These are runs of 6 systems, one row a step. Runs of the same system follow the same rule from any start.
(in the rows, 128 means zero)
path 1, Z931 (9 x 32):
[[141  93 133 165 106 106 116 127 133 115 127 120 108 162 104 170 156 185
  124 101  99 119 143 179 140 161  60 138 118 119 133 157]
 [142  95 137 169 105 112 119 121 128 119 125 116 109 157 100 173 159 192
  121  99  93 122 143 176 136 161  67 139 122 111 131 154]
 [137  91 137 176 104 115 126 118 123 123 121 118 105 153  87 170 160 189
  121  95  90 128 147 164 131 165  74 139 126 105 125 148]
 [137  87 139 180 114 115 130 116 123 121 121 119 111 151  85 168 158 187
  118  91  89 129 145 155 123 163  76 137 125 106 119 141]
 [132  90 141 180 117 124 136 113 119 120 115 126 109 151  79 165 166 187
  116  82  92 136 148 146 118 166  83 134 129 100 117 135]
 [130  89 140 180 123 129 147 111 113 118 112 126 108 148  74 162 167 185
  118  83  89 132 145 135 112 167  90 132 130  96 120 129]
 [122  88 139 179 127 132 149 111 109 112 107 127 107 142  71 159 173 184
  120  87  92 133 143 128 105 167  92 127 135 100 115 125]
 [117  96 133 179 142 136 160 113 102 112 106 127 105 141  70 152 181 178
  122  87  90 127 140 120  99 158  91 124 138  99 115 120]
 [110  98 130 175 146 138 165 115  99 110 103 128 113 138  73 145 183 173
  119  90  95 122 132 115  98 162  97 122 137 104 116 114]]
path 2, Z931, 9 rows:
[[122 164 133  76 156 162 137 126 149 140 127 137 153 105 144  75  85  69
  130 154 155 154 122  95 132  95 202 121 132 151 123 114]
 [122 168 130  73 151 161 129 128 151 136 127 136 157 107 149  75  89  67
  130 161 155 146 121  98 136  92 199 123 130 158 129 117]
 [121 167 129  68 151 154 126 128 151 139 133 133 156 109 157  79  88  67
  136 163 156 145 119 110 140  95 190 123 130 161 131 122]
 [126 167 126  65 143 151 116 132 159 138 132 133 156 111 160  77  86  72
  132 167 155 139 122 112 148  92 187 125 126 167 133 125]
 [127 166 125  66 137 146 109 132 162 138 140 131 157 112 169  78  86  74
  132 168 154 139 122 123 149  94 182 128 126 167 139 129]
 [131 163 129  68 131 144 104 136 164 142 143 128 159 116 169  81  81  72
  131 168 157 141 123 135 159  88 176 129 122 165 134 133]
 [136 163 128  68 122 140  97 133 170 143 146 129 155 114 170  85  79  83
  136 171 152 142 127 137 162  91 177 132 119 163 136 143]
 [142 155 135  70 118 138  93 134 171 147 145 129 154 119 169  94  68  84
  132 167 156 145 132 146 164  94 170 134 115 158 135 145]
 [149 157 133  76 106 134  85 129 172 147 148 126 154 121 167  99  69  93
  127 162 154 146 131 152 169  96 172 137 112 158 136 144]]
path 3, Z970 (9 x 32):
[[125 156 118  67 148 110 117 158 161 111 141 110 148 153 180 115 125  85
  142 155 157 101 116 176 160 111 109 140 112 191 169 162]
 [133 150 123  73 128 105 100 157 163 119 146 114 147 154 179 126 108  94
  144 151 157 111 127 186 171 110 110 143 109 181 163 168]
 [150 145 132  80 114 101  89 154 172 124 150 117 146 151 179 135  94 108
  137 151 154 117 128 198 176 112 113 145 105 174 166 174]
 [161 139 142  90 100 105  80 145 175 132 149 117 147 153 164 141  81 119
  134 145 150 129 140 197 179 113 113 148 103 162 155 176]
 [175 133 149 100  92 111  70 140 175 138 149 121 142 152 155 155  76 138
  127 139 147 139 151 200 181 112 118 148  99 153 147 181]
 [181 124 153 112  84 112  68 132 173 150 153 128 138 147 142 155  70 152
  120 137 141 148 154 197 183 109 131 148  98 142 134 179]
 [184 115 162 120  78 122  66 128 164 149 147 132 131 138 131 160  70 171
  116 125 138 155 162 184 175 106 142 146  97 129 126 186]
 [193 108 167 136  77 129  68 117 156 154 144 139 131 128 118 156  72 184
  111 117 138 156 165 176 173 106 154 142  96 112 114 175]
 [189  99 165 147  78 133  73 106 148 155 139 142 127 121 102 156  84 197
  110 112 130 157 170 158 163 103 170 135 101  94 104 163]]
path 4, Z380:
[[180 138 153 104  82 117  67 132 172 151 152 127 141 141 151 147  62 134
  123 143 147 151 149 185 181 107 139 147 106 148 137 173]
 [178 133 156 103  81 127  64 129 177 155 155 136 146 128 149 134  56 134
  116 141 147 160 150 175 178 100 165 138 103 136 125 169]
 [182 139 158 105  82 137  70 122 173 161 151 143 144 119 141 128  52 137
  116 143 149 168 152 159 170  99 182 137 108 127 117 161]
 [174 137 153 103  87 150  71 113 171 164 150 141 145 110 138 118  49 134
  118 144 147 170 153 139 168  91 196 132 106 126 111 151]
 [164 140 153 103  97 159  81 108 159 164 143 144 145  99 136 107  56 131
  121 145 150 172 145 120 159  86 211 128 110 119 101 141]
 [157 149 152 101 110 165  92 106 156 161 139 146 148  94 132  95  60 122
  121 149 151 169 147 107 154  81 222 122 115 119 101 132]
 [143 150 146  93 123 171 108 108 146 159 132 148 145  86 131  85  70 105
  123 147 152 170 137  91 144  84 227 116 119 120 100 121]
 [132 154 145  90 141 176 126 111 145 150 127 145 149  90 130  85  77  92
  122 148 148 167 134  78 131  91 223 116 129 131 105 115]
 [118 162 140  87 159 175 143 117 138 138 121 144 152  98 129  76  90  75
  127 146 151 160 125  74 121 100 210 119 135 143 111 103]]
path 5, Z197:
[[184 102 159 138  83 114  73 127 152 139 143 129 129 147 120 171  97 188
  118 115 135 141 160 197 172 114 120 146  97 122 128 180]
 [191 112 165 129  83 121  70 125 160 146 146 132 133 145 127 163  76 179
  117 124 138 148 157 194 177 109 135 145  98 125 123 186]
 [187 122 161 122  80 122  67 127 168 149 146 134 137 137 133 154  63 160
  116 129 141 159 159 184 178 104 144 143  98 129 126 179]
 [183 132 153 112  81 125  64 123 171 155 149 136 141 134 142 145  59 146
  115 140 146 161 155 176 182 105 157 145 103 135 124 171]
 [178 139 149  98  84 128  66 128 175 153 149 134 149 125 151 130  55 128
  119 143 148 165 150 167 178 102 167 146 111 144 125 168]
 [165 147 146  86  92 135  69 131 178 156 151 129 153 123 161 113  52 106
  125 156 150 156 143 160 178  98 170 141 106 153 130 157]
 [155 159 138  70 104 131  82 133 177 152 151 130 156 118 167 103  63  94
  126 163 153 151 134 150 171  95 171 137 115 162 135 147]
 [142 164 129  63 115 135  91 136 172 146 150 127 157 121 170  92  75  81
  128 171 152 139 126 149 165  99 174 134 117 169 141 144]
 [130 166 123  61 133 134 108 139 166 139 147 123 158 122 179  85  88  72
  133 173 156 129 119 142 163  97 162 131 117 171 145 142]]
path 6, Z419, 9 rows:
[[168  90 150 170  82 118  92 109 132 139 133 127 114 141  96 168 132 209
  117  99 105 138 155 176 151 134 108 139 106  94 115 163]
 [165  90 147 161  87 109  96 117 138 129 130 124 116 151 104 171 133 204
  120 105 109 132 154 185 156 137  94 139 108 107 121 164]
 [159  96 144 156  92 103  98 122 138 124 132 118 116 158 110 176 150 197
  122 104 112 121 146 190 152 138  78 140 107 120 132 170]
 [145  98 133 153 105 101 111 134 138 117 134 112 113 165 116 177 150 182
  125 105 112 115 147 194 152 144  64 140 112 127 145 174]
 [139 103 133 153 115 101 122 142 133 112 127 112 117 171 124 175 158 168
  135 110 112 105 135 194 142 158  51 143 113 139 147 167]
 [122 109 128 148 131 101 136 142 131 103 126 108 114 176 126 171 167 153
  136 108 112 103 125 186 136 163  40 143 123 147 154 162]
 [110 115 120 146 145 103 150 149 124  98 122 107 112 174 122 164 177 139
  141 112 111  99 126 180 129 171  38 144 131 153 157 152]
 [ 99 117 114 143 159 106 166 150 116  93 123 109 119 169 121 155 185 131
  140 114 106  98 114 165 118 173  36 139 134 155 156 141]
 [ 88 121 110 143 168 116 171 146 114  91 112 103 115 164 118 140 191 123
  139 115 109  91 110 150 109 165  48 136 141 154 152 132]]
path 7, Z197:
[[178  97 155 147  85 108  82 121 142 133 138 126 118 149 114 173 116 204
  118 109 120 133 158 193 165 120 104 137  98 113 126 179]
 [184 103 156 141  81 116  77 121 150 139 141 129 125 145 118 169  99 198
  113 114 130 143 161 191 172 111 126 144  97 117 124 185]
 [185 111 164 131  81 121  67 123 160 151 144 135 130 140 120 164  79 181
  112 121 139 154 160 186 175 111 138 145  98 116 119 182]
 [186 118 163 119  76 129  64 123 165 151 150 139 137 134 129 152  65 164
  114 129 144 159 161 181 176 107 151 143  98 121 118 177]
 [182 128 158 112  83 129  68 122 173 149 153 135 146 124 139 137  53 145
  118 139 145 163 157 171 177 103 167 145 108 132 120 169]
 [176 141 151  93  85 133  69 127 173 161 152 135 149 121 149 122  53 125
  122 150 148 163 153 161 176 100 172 142 106 140 121 161]
 [162 148 146  85  91 132  73 123 175 159 153 135 152 119 161 112  52 108
  122 157 150 155 143 151 175  98 178 138 114 150 127 151]
 [152 161 137  75 105 137  80 130 177 153 150 131 156 117 167  98  62  93
  129 164 152 150 134 148 171  93 180 133 114 156 130 144]
 [144 163 129  67 119 136  94 135 173 144 150 131 153 116 172  87  71  79
  129 170 156 139 126 142 166  91 174 133 118 168 139 141]]
path 8, Z419, 9 rows:
[[113 129 123 124 152 104 146 158 137  96 127 105 125 176 140 162 160 116
  147 121 127  95 116 183 136 159  38 142 124 170 169 161]
 [ 95 131 115 125 165 110 162 157 131  94 118 104 121 176 134 155 173 103
  148 127 122  94 107 170 127 167  38 138 131 173 166 148]
 [ 83 135 115 127 177 120 176 154 121  94 117 107 122 167 129 138 184  97
  148 127 120  95 101 156 113 165  50 134 143 171 162 138]
 [ 75 137 103 124 182 132 184 147 114  93 114 104 121 155 125 121 189  97
  146 130 117  93 100 129 106 160  62 129 145 168 150 120]
 [ 68 139 103 122 187 142 187 139 110  98 109 111 121 141 122 112 197  97
  146 131 120 101  99 113  95 153  84 120 150 154 142 112]
 [ 68 138 107 129 184 152 188 128 104 106 104 120 123 130 116  99 191  97
  146 129 114 105  99  92  90 146 105 113 154 144 135  99]
 [ 72 138 107 132 182 160 189 116 105 111 105 123 120 121 100  93 183 101
  146 126 112 117 107  75  86 140 132 112 155 133 123  89]
 [ 80 135 111 131 173 169 184 107 107 117 106 130 125 107  96  85 171 106
  136 124 106 131 113  62  88 142 152 110 149 121 111  82]
 [ 90 131 121 142 164 177 173 100 110 130 104 133 123  99  87  86 158 112
  131 120 104 147 119  56  89 139 170 108 150 108 105  82]]
path 9, Z970:
[[180 132 153 100  84 116  69 137 177 146 153 128 146 142 151 147  65 139
  122 142 147 149 151 189 181 110 134 151 101 147 136 175]
 [185 124 158 112  77 124  64 129 171 150 149 133 140 136 139 153  60 154
  116 134 147 157 161 186 180 106 146 147 100 134 126 180]
 [189 117 169 122  79 130  68 122 159 156 144 136 137 128 126 156  63 168
  114 124 141 162 162 176 174 105 162 140  97 120 117 178]
 [189 114 166 134  78 136  72 110 156 158 142 142 130 123 116 151  73 187
  113 120 135 167 163 162 165 103 172 135  99 104 105 170]
 [182 105 164 142  80 143  81 102 146 156 138 146 125 112 102 144  80 193
  110 109 130 165 166 144 156 101 185 130 104  93  99 155]
 [175 100 158 152  81 144  86  90 134 157 130 141 124 102  91 138  93 197
  108 107 120 169 164 126 146 104 189 126 110  81  91 142]
 [162 101 157 160  86 155 103  84 131 158 122 145 123  99  83 126 106 187
  110 107 109 170 163 105 132 120 190 119 124  76  85 125]
 [142 107 150 162 101 162 119  83 126 152 121 149 120  95  74 118 112 170
  108 104  94 181 154  87 122 131 185 120 135  76  85 107]
 [131 112 145 160 116 174 136  84 124 148 115 145 120  99  71 111 120 154
  109 102  92 175 151  75 108 142 183 119 141  79  84  95]]
path 10, Z380:
[[185 111 162 137  77 144  69 102 150 159 139 146 132 113 111 136  68 179
  113 116 138 169 161 143 160  98 192 130 105  99  98 155]
 [179 120 166 136  88 156  82  94 145 164 134 152 135  96 104 129  72 170
  112 121 137 175 159 119 153  88 212 124 108  91  92 140]
 [162 128 160 130 101 168  99  91 143 161 129 155 132  86 101 108  78 157
  111 127 138 177 157 102 142  88 223 118 114  91  87 130]
 [147 128 152 125 115 177 114  95 136 156 125 151 140  89  97  98  84 139
  113 126 131 177 149  81 130  96 223 118 125  98  84 115]
 [128 139 146 126 133 186 138  99 134 156 118 147 138  85  98  87  94 115
  116 130 129 178 136  65 119 114 216 116 139 103  90  99]
 [112 149 136 125 145 188 152 102 132 146 115 142 141  95  97  85 105  94
  124 133 127 170 129  58 108 122 203 109 148 117  96  90]
 [ 91 152 129 119 159 190 169 103 127 140 113 141 133  95 105  75 124  82
  135 136 121 155 117  57 103 128 193 114 151 126 102  88]
 [ 79 156 117 112 177 185 176 116 121 126 109 133 138 108 111  79 143  73
  143 141 126 141 110  61  99 133 170 112 155 137 111  88]
 [ 70 154 112 116 186 175 185 124 117 121 107 127 132 115 120  77 156  67
  149 144 124 126 101  71  96 142 146 110 158 146 124  94]]
path 11, Z852:
[[166 138 155 110  98 160  86 107 153 163 136 151 144  93 125 104  57 136
  121 139 153 175 149 112 156  82 218 126 115 111  96 138]
 [162 128 161 119 102 166  96 100 147 162 130 154 136  91 109 107  73 146
  113 131 145 173 152 103 144  84 223 117 114 100  87 136]
 [160 121 161 133 102 172 101  89 137 160 128 147 132  92  97 111  84 160
  112 119 132 177 153  92 140  95 219 120 119  91  86 124]
 [154 111 153 149 101 165 108  84 133 160 126 151 128  91  83 110  96 164
  112 112 115 177 156  91 128 115 203 118 122  84  86 113]
 [147 107 151 163 100 162 116  84 131 158 118 145 120  97  75 122 110 174
  109 103 105 176 160  87 125 130 185 121 130  75  86 110]
 [144 102 149 174  98 158 123  84 126 149 116 144 114 107  70 133 123 180
  106  95  93 169 162  94 121 143 167 124 132  75  85 113]
 [142  95 146 182 105 147 130  87 121 141 113 142 113 116  65 144 134 187
  112  86  92 162 159 108 116 146 149 121 132  76  94 117]
 [143  90 147 185 103 142 130  98 120 136 115 136 110 128  65 155 141 198
  113  84  89 156 155 117 116 158 128 131 128  80 100 123]
 [139  86 145 187 106 135 130 102 124 128 117 125 108 139  72 164 151 197
  112  84  90 141 155 135 123 161 104 131 126  86 110 132]]
path 12, Z852 (9 x 32):
[[147 102 152 165  98 162 116  86 133 158 119 145 118 101  73 127 113 175
  111 103  96 173 160  99 123 134 181 122 131  70  85 115]
 [145  99 151 177 101 153 128  86 126 148 120 141 117 107  67 134 120 181
  112  94  94 169 156 101 120 145 162 126 131  75  87 117]
 [144  93 151 181 102 145 125  92 121 140 114 138 108 122  66 148 135 190
  112  89  89 160 159 112 117 155 142 126 130  80  94 117]
 [143  91 148 186 102 138 128 100 124 134 114 135 110 133  68 160 146 194
  114  85  91 152 157 125 120 157 120 126 127  82  99 124]
 [141  89 148 182 102 126 128 105 121 131 120 127 106 140  73 166 152 197
  115  84  90 143 150 141 122 164 102 136 125  88 106 135]
 [143  90 143 182 103 119 123 112 124 126 125 122 108 151  86 171 154 197
  115  86  90 136 151 158 130 161  83 134 120  99 118 144]
 [147  91 143 172  99 113 117 120 127 121 128 118 107 156  98 172 159 192
  122  97  94 128 144 172 138 156  67 138 120 108 129 155]
 [145  96 140 162 101 106 112 127 135 116 133 116 113 161 110 177 152 189
  125 104 110 115 147 185 148 154  61 136 113 123 139 164]
 [152 103 138 144 107 101 107 142 137 116 140 114 118 167 127 175 145 182
  130 107 121 114 143 201 156 137  68 140 109 135 146 181]]

Name the system that made each run.
path 13, 4 rows:
[[ 99 153 114  87 181 116 159 172 140  94 124 108 139 167 158 128 149  75
  149 146 147  99 105 167 134 139  68 136 130 198 175 149]
 [ 85 159 108  94 184 133 172 163 137  97 122 110 136 158 153 120 155  64
  151 146 139 101  98 150 120 146  77 132 136 192 166 137]
 [ 72 163 109  95 193 145 180 152 130 100 118 107 140 148 147 106 158  56
  156 148 140 102  95 128 112 149  91 130 144 184 155 120]
 [ 66 165 109 102 195 155 184 142 128 107 114 120 135 136 143  94 159  59
  156 153 134 111  92 104 107 143 111 123 148 176 146 115]]
 => Z419
path 14, 4 rows:
[[139 103 150 177 105 158 130  86 123 149 116 140 115 109  64 130 126 176
  112  94  94 170 155  95 118 143 161 123 137  78  84 110]
 [140  93 151 179 108 149 132  92 119 140 114 136 106 118  61 145 140 186
  113  89  89 160 154 107 118 151 144 125 131  79  90 115]
 [141  89 148 187 111 144 135  94 119 136 115 133 105 130  68 152 148 194
  114  84  86 153 155 122 115 161 123 129 130  80  99 123]
 [139  86 147 184 108 132 137 108 117 123 114 128 106 140  72 170 155 193
  116  84  86 142 151 136 121 166  98 135 126  91 108 128]]
 => Z852
path 15:
[[169 135 163 116  93 163  87 100 153 164 135 148 141  99 120 112  60 148
  119 135 149 175 154 117 158  82 218 122 110 106  95 142]
 [163 143 152 103 101 164  85 106 153 164 138 150 142  91 131 102  61 129
  118 145 150 174 148 113 153  84 223 121 119 114  97 136]
 [152 148 146  93 113 168  98 108 155 159 139 148 148  92 140  87  63 107
  125 155 153 167 140 106 150  83 224 120 121 124 105 133]
 [138 160 141  80 131 168 108 117 154 154 135 142 151  97 143  80  72  90
  129 158 156 161 133 101 143  81 222 119 123 137 112 124]]
 => Z197
path 16 (4 x 32):
[[131 132 128 101 142  96 122 159 144 102 139 110 129 177 162 158 143 128
  145 131 150  91 124 202 159 127  65 142 107 177 172 178]
 [115 141 123 101 163 105 142 166 144 100 129 104 131 179 159 154 150 100
  152 131 147  90 114 189 144 137  57 142 121 181 176 165]
 [ 94 149 114 102 175 113 160 164 140  92 127 106 134 174 154 146 156  84
  153 136 138  92 106 171 131 154  53 138 130 189 173 152]
 [ 85 152 110 107 186 125 174 159 130  92 122 108 131 167 150 125 165  75
  153 142 135  94  99 147 120 154  58 135 143 184 164 141]]
 => Z419
path 17 (4 x 32):
[[152 155 137  76 104 130  80 134 172 149 150 131 153 123 169 101  64  93
  130 164 149 150 138 156 170  99 169 138 115 160 136 149]
 [160 150 142  80 100 134  76 129 174 155 153 129 153 122 164 110  61 102
  124 160 150 154 141 155 176  97 173 142 110 153 133 153]
 [170 148 147  87  95 138  70 128 174 159 151 137 153 118 155 118  52 116
  123 155 149 163 147 152 176  98 178 140 113 143 125 152]
 [172 138 155  99  88 142  73 120 171 160 151 142 148 115 144 119  50 121
  116 149 146 166 152 150 170  96 185 137 111 134 119 154]]
 => Z970
path 18 (4 x 32):
[[134 160 133  78 144 164 123 120 151 145 132 138 155 102 146  77  81  73
  132 155 153 150 125  98 138  89 206 122 125 150 121 119]
 [130 164 131  71 140 158 115 125 152 145 137 136 152 102 151  78  82  77
  129 161 153 151 123 105 143  87 202 123 124 152 125 118]
 [127 162 129  71 139 157 117 127 159 145 137 135 154 105 158  77  80  77
  131 160 156 149 123 106 144  86 199 129 126 158 124 127]
 [129 161 132  69 135 155 110 125 157 144 138 134 154 103 159  78  82  77
  132 166 156 144 123 112 151  88 193 125 121 157 125 127]]
 => Z931
